Rotation paths and how fast each direction turns (degrees a step):
Each turn is a multiple of 5 degrees from 10 to 175, or 0.
Each row of a path follows its step; steps can be skipped.
Rotation 1:
step 0: [  4 -13  10   6  -6 -19  -1   4  -7 -12   0  -5  14   4  -6  -9   1  27
  -2   9  -6  19 -10 -22 -12   4  -5 -25  -1   1 -17  30  15   6 -16   0
 -18 -18   1  12 -12  -6  17   7 -20 -29 -11 -24 -14 -17   0 -10  -3   1
  -9   3 -11  -8 -20 -20  -8   9  -8  11  11  -8  -6]
step 7: [  9 -31   4  15   4  -2   1  -1  -6  14   0   8  20  -7   4  11  12   9
   3  17 -26  17 -15 -14   7 -10   1 -17   1   0  -5   9   5   6  13  27
 -23   8  -8 -13 -34  -6  13 -13  22  -1  -2  -7 -15 -10  13 -15   6   3
  -4  -5 -12  -1 -14  -2 -27 -10 -12  -4 -15   7   9]
step 12: [-10 -23 -14 -14  -4  -4  -3   7 -28   6  16 -12   2  -3   8  -6  -7  -9
  -2  26   0  19  11  -3  -7   7   1  -3  -2  -2   9  -3   9  25  13  20
  -1 -17   5  19  -9  -1  14 -22  -5 -19  -2 -17  -6   1  24 -13  26  15
  -5  -1 -24  -6 -16  -4  13  -5  -6  21  15  -9   5]
step 14: [ 16 -21  10  20   7  19 -12   6   6  -7  -1   8 -10  -7 -17  12  16 -12
  16  -3   1 -12   5   5  -2 -11   5   2  -2 -20   9  -6   4 -12   7   1
   2  10  21 -21 -24   1   3 -16  17   3  13  15  -8 -14   4   2   9  15
   6  12 -14  -3   3 -13 -20  -1  20 -27 -25  17  21]
step 15: [ -2 -21  30  16  -6 -21 -15   4 -27   3  -4   7  11   4  -4 -18  28  24
 -14  19  -1   0  -8 -24  -6  -9  -2   0   3   9 -19  18   1   1   6 -14
 -11  -2   0 -18  -6  10   6   6  -9  -4  14   5  -8  -4  -3 -11  10  14
  18  10  -4   0  -7  -1 -17   9 -22  -9 -20   1 -18]
step 19: [ 18 -20   3   7  20 -15 -17 -11 -10 -21  -1  14   5 -22 -24   2   8 -23
  10  16   1  27 -10   3   0  -8   8   4   7   6   9  -2 -12   9   1  24
   5   0  -8  -5 -12   2  -7  -6   0  13 -11  -9   4   5  32  -3  32   6
   6   2 -17  -6 -18 -22   7 -11   3 -11   8  13  -6]
step 24: [  5 -26  -9  25   3 -11   5  16  10  -2  15  18 -18  -7  12   8 -14 -18
  -3   9  -9   5  -5  -9   0 -23  -6   3  -4 -23 -13  -2   3  -3  16  22
   0  -9   4  -5 -14  11  13 -25 -15 -23  -4   4 -10  11  17 -11  13   7
  -8  17  14   4   2  -5  25 -24  13  -2   8  -2   1]
[-3 -4 -8 -1  1  3  0 -1  2 -2  0  3 -4  0 -1  2 -1  1  0  6 -2 -1 -2  6
  3  3  2  3 -1  4 -1  3 -5  5 -5 -2 -5 -4  3  6 -4  4 -2  1 -3  0  0 -6
 -2  5  2  0  0 -3 -3  3 -2 -1  2  1  1 -4  2 -3  2  2  1]
55
[-4  2  1  2 -2 -1 -5 -4  3 -6  2  2 -4 -2  2 -3  5  1  2  2  1 -1 -3  3
  0 -8 -1  0 -3 -3  2  3  3 -3  5  3  0 -2 -6  1 -5  7  1  2 -5  4  2 -1
  1 -2 -5  0  5 -1  3 -1  1  0  3  0  2  1  4  0  0  3 -4]
80
[ 0  3 -1 -4 -2 -2 -3  4  5  1  5  2  1 -3  4  6 -2  1 -4  0 -2 -4  0  1
  0  0 -2  0  3 -3  2 -2  3 -5 -5 -1  7 -3  0  2 -4 -1  1  5  5  1  6  0
  0  0  3  1  0  3 -5  5  4  0  0  5  2 -2  2  1 -2  1  2]
95
[-6  1  1  1 -3  4  4 -3 -5  4  1  5  0 -4 -4 -3  4  2 -3  0 -1  3 -3  2
  2  3 -3  0 -2 -2  0  3 -2  0 -4 -4  1 -2 -2  0  1  0  1 -3  0  1  3 -1
  2 -1 -2 -3  1  7 -5 -7  3  8 -1  1 -4 -1  2  1  3 -1  3]
140
[ 2 -1  0  0 -6  0  1  2  1 -4  6  1 -3  1  2  5 -7  4 -1  0  1 -1  3  3
  0  2  1 -6 -2 -1  0  0 -1  5  6 -4  4 -1 -3  1  0 -5  1 -1 -8 -5 -3  1
  2  1 -4  1 -3  4 -1 -2  0  1  0 -1  1  2  2  2  4  5  2]
90
